(in the rows, 128 means zero)
Each named move below is a turn or a mirror, shown by a few rows before and after it. Which moves, in which order, take the first row of each later pair to the second? The first pair is answered.
F:
[129 124 125 154 162 124 116 111 140 128 149 139 140 132 131 144 126 104
 133 184 143] |-> [135 108 153 135 144 141 146 150 117  78  99 102 107 141 129 147 128 110
 140 119 133]
[146 116 134 114 136  94 143 149 101 173 136  96 100 137 152 121 127 163
 112  75 153] |-> [144 127 120 129 158  86 127 136 108 207 171 124 123 135 147 122 126 161
 107 111 164]
[150 118 142 148 101 134 137 179 127  83 101 137 129 138 131 125 139 123
 144 130 103] |-> [140 115 116 161 119 124 118 146 153 127 142 167 159 143 125 132 136 109
 137 178 119]
[120 181 151 127 141 182 151 124 158 165 139 102 126 120 130 125 116 143
 130 156 100] |-> [132 168 160 118 134 180 158 145 156 146 123  92 117 116 135 118 120 148
 137 147 103]
P:
[104 140 142 108 112 137 108 105 157 149 156 109 129 105 135 141 112 177
 103  83 145] |-> [120 143 123 126 123 138  98  89 161 155 181 145 158 122 116 149 126 165
 104 139 137]
[141 123 138 148 100 127 166 134 124 154  97 124 103 148 123 109 136 118
 122 162 138] |-> [125 125 137 131  96 122 167 138 123 160  97 119  93 137 130 105 126 117
 128 131 143]
[101 122 129 163 146 129 113 119 139 134  72 128 152  99 139 147  55 161
 154  96 114] |-> [ 98 119 104 160 149 128 109 103 138 152  95 152 152  92 136 156  62 150
 156 114 116]
[144 158 161 162 105 127 137 130 172 127  81  57 182 139 118 112 119 169
  99 132 112] |-> [106 155 146 111 107 108 140 115 163 172 117  59 141 106 156 111  91 192
 111  89 147]
X:
[128 112 120 140 138 125 117 107 136 105 146 165 127 117 123 140 162 100
 118 197 117] |-> [108 130 121 140 133 112 113  83 162 139 155 138 154 106 134 133 138 124
 101 198 132]
[146 126 129 113 114 132 106 170 102 142 116 131  52  94 119 102 156 138
 150  45 127] |-> [162 111 111 127 125 144  96 180  95 127 129 174  67 106 107 114 166 104
 158  92 117]
[145 155 114 155 120 108 155 115 142 128 101 173  95 134 109 160 134 115
 124  96  95] |-> [147 162 115 167 126 106 148 103 139 135 106 173 106 136 107 160 136 116
 122 109  93]
[122 129 147  99 119 121 139 150  84 129  89 126  91 106 147 139 121 145
 149  70 123] |-> [146 113 141 107 129 136 134 168  75 106  94 152  85 122 129 151 148 106
 157  97 116]

(2 to 3 moves a pair)
[146  93 111 118 148 126 137 131 112 130 154 210 107 113 115 138 153 117
 137 140 144] |-> [141  93 141 110 125 130 161 157 105 105 103 153  88 108 118 123 139 145
 136  89 132] => X then F
[124 166 177 129 117 153 132 175 104 104  97  67 111 152 117 121 109 137
 134  76 129] |-> [113 143 150  95 129 156 125 160  86 120 147 121  65 133 138 129 112 119
 155  70 158] => X then P
[140 112 165 141 128 118 129 149  91 128  99 121 115 137 110 144 126 134
 118 119 105] |-> [131 107 167 126 130 114 130 144  81 137 105 124 110 134 118 150 119 139
 127 103 114] => X then P
[113 100 110  79 120 151 150 133 129  96 127 105 126 130 130 128 150 132
 136  82 104] |-> [132 114 113 122 122 148 141 125 141  95 120 110 174 149 111 128 166 117
 122 128  92] => F then P then F
[139 117 123 110 154 131  91 119 111 155 105 192 104 131 100 144 156 106
 151 176 100] |-> [111 151 130 107 148  98  90  93 143 202 109 150 127 111 118 128 119 150
 123 154 114] => X then X
[142 113 144 145 131 132 133 161 121 105 110 126 141 141 119 129 144 141
 125 139 123] |-> [112 131 131 117 133 116 124 128 132 156 143 127 134 118 140 136 120 161
 119 131 147] => P then F then X
[101 157 134  99 111 133 142 129 140 148 103  83 128 113 141  95  92 167
 118  73 156] |-> [146 109 109 106 115 167 151 164  98  78  99 148  92 133 122 113 146  99
 150  95 135] => X then X
[135 128 163 121 104 133 155 161 125  98  82 100 126 151 157 101 129 134
 122  88 107] |-> [112 159 143 133 123 103 125 106 159 171 146 115 163 138 160 105  97 151
  98 132 139] => F then X
[178 135 130 159 126 140 139 153 132  78  83 100 112 140 133 126 144 131
 116 112 103] |-> [156 129  87 136 151 127 115 110 128 146 171 183 106 128 142 151 141 105
 143 156 141] => P then X then F
[130 121  67 132 113 137  92  70 163 177 186 155 142 143 117 128 126 119
 118 187 128] |-> [153 103  66 136 106 158 103 102 143 119 153 180 112 160  95 129 153  89
 136 194 112] => F then X then F
[130 129 114 137 134 126 122 126 128 136 136 156 145 138 106 128 132 106
 132 164 132] |-> [121 115 125 107 125 133 142 142 121 127 119 140 103 121 131 120 130 123
 146 101 138] => F then P
[149 122 142 121 122 152 149 169 138  96  69 102 120 131 159 108 132 142
 140  44 125] |-> [166 150 126 187 138 142 117 134 176 118  92 128 202 160 120 117 145 125
 101 152 118] => F then P
[112 135 116 112 136 145 142 115  96 141 184 158  62 120 128 159 105  86
 134  90 107] |-> [108 175 111 141 133 128 128  85 142 175 185 129 140 123 124 149  89 121
 100 133 107] => P then X then X
[118  91 113 107 136 110 127  76 139 170 156 127 135 109 126 117 108 130
 112 108 164] |-> [146  78 140 128 118 139 151 122 121  98  92  97 130 128  99 119 139 123
 117  96 128] => P then F
[134 110 117 157 137 132  96 135 116 121 154 188 135 143 122 145 149  99
 141 159 114] |-> [109 145 129 143 131 103  95  96 149 178 157 132 159 119 145 131 105 148
 119 133 133] => X then X
[157 111 124 122 163 133 125 134 122 111 134 157 127 139 124 118 151 105
 130 130 108] |-> [136 133 136 115 157 119 124 123 150 149 135 115 149 127 141 108 118 145
 111 114 119] => X then X then X
[ 83 157 145 123 157 119 140 121 144 152 141  74 134 107 161 132 118 168
 120  82 149] |-> [128 111 126 158 167 156 129 159  99  88 140 154 109 131 124 151 176  89
 158 132 129] => X then X then X
[133  87 142 156 115 144 140 147 105 101 105 116 108 140 116 128 156 113
 133 121 123] |-> [123 113 149 177 115 123 131 117 137 136 104  90 159 140 120 120 150 139
 102 155 123] => F then X then P
[108 136 109 127 141 107 110 108 117 160 174 157 119 111 137 137 114 126
 135 149 150] |-> [129 143 115 162 136 115 106 119 132 143 154 147 152 123 117 136 129 112
 118 183 124] => X then P
[162 118  84 173 137 151 114 135 138 137 143 159 146 139 118 117 154  92
 108 195 110] |-> [129  96 112 113 110 153 158 168 103 118 110 107  68 115 160 103 134 134
 134  70 121] => F then P
[ 93 140 110 113 112 147 127 140 152 198 181 171 135  77 149 116 100 132
 155  85 193] |-> [136 113 145 153  85 181 163 209 128  89  86 132 124 118 113 113 149 116
 153  67 135] => P then F
[122 139 155 124 124 135 111 104 187 223 102 120 152 100 171 100  90 192
  90 136 143] |-> [150 145 163 161 113 140 116 113 191 190  76 128 186 122 140 107 115 167
  83 184 120] => P then P
[121 119 172 131 105 113 154 151 131 116  92  64 130 140 143  94 116 154
 136  81 111] |-> [159 105 147 157 123 135 136 167 109  74 105 131 126 164 114 124 160  93
 148 145  97] => X then X
[179  93 141 135 132 153 137 155 139 100 135 151  99 135 118 133 141  97
 124 158 133] |-> [161 116 164 132 118 141 154 160 159 112  93  90 108 123 133 119 112 138
 112 114 126] => X then X then F
[122 128 138 151 131 108 115 116 154 151 117  93 165 146 124 114 129 152
 111 177 114] |-> [130 111 149 142 107 130 139 150 130 112  83  78 126 153 130 121 135 152
 118 133 100] => F then X
[112 141 128  84 141  86 138 136 127 193 148 136 111  85 170 130  89 148
 139  75 168] |-> [178  99 139 134 131 134 146 204  92  84  96 160 106 132 120 137 161  80
 154 114 114] => P then F then X
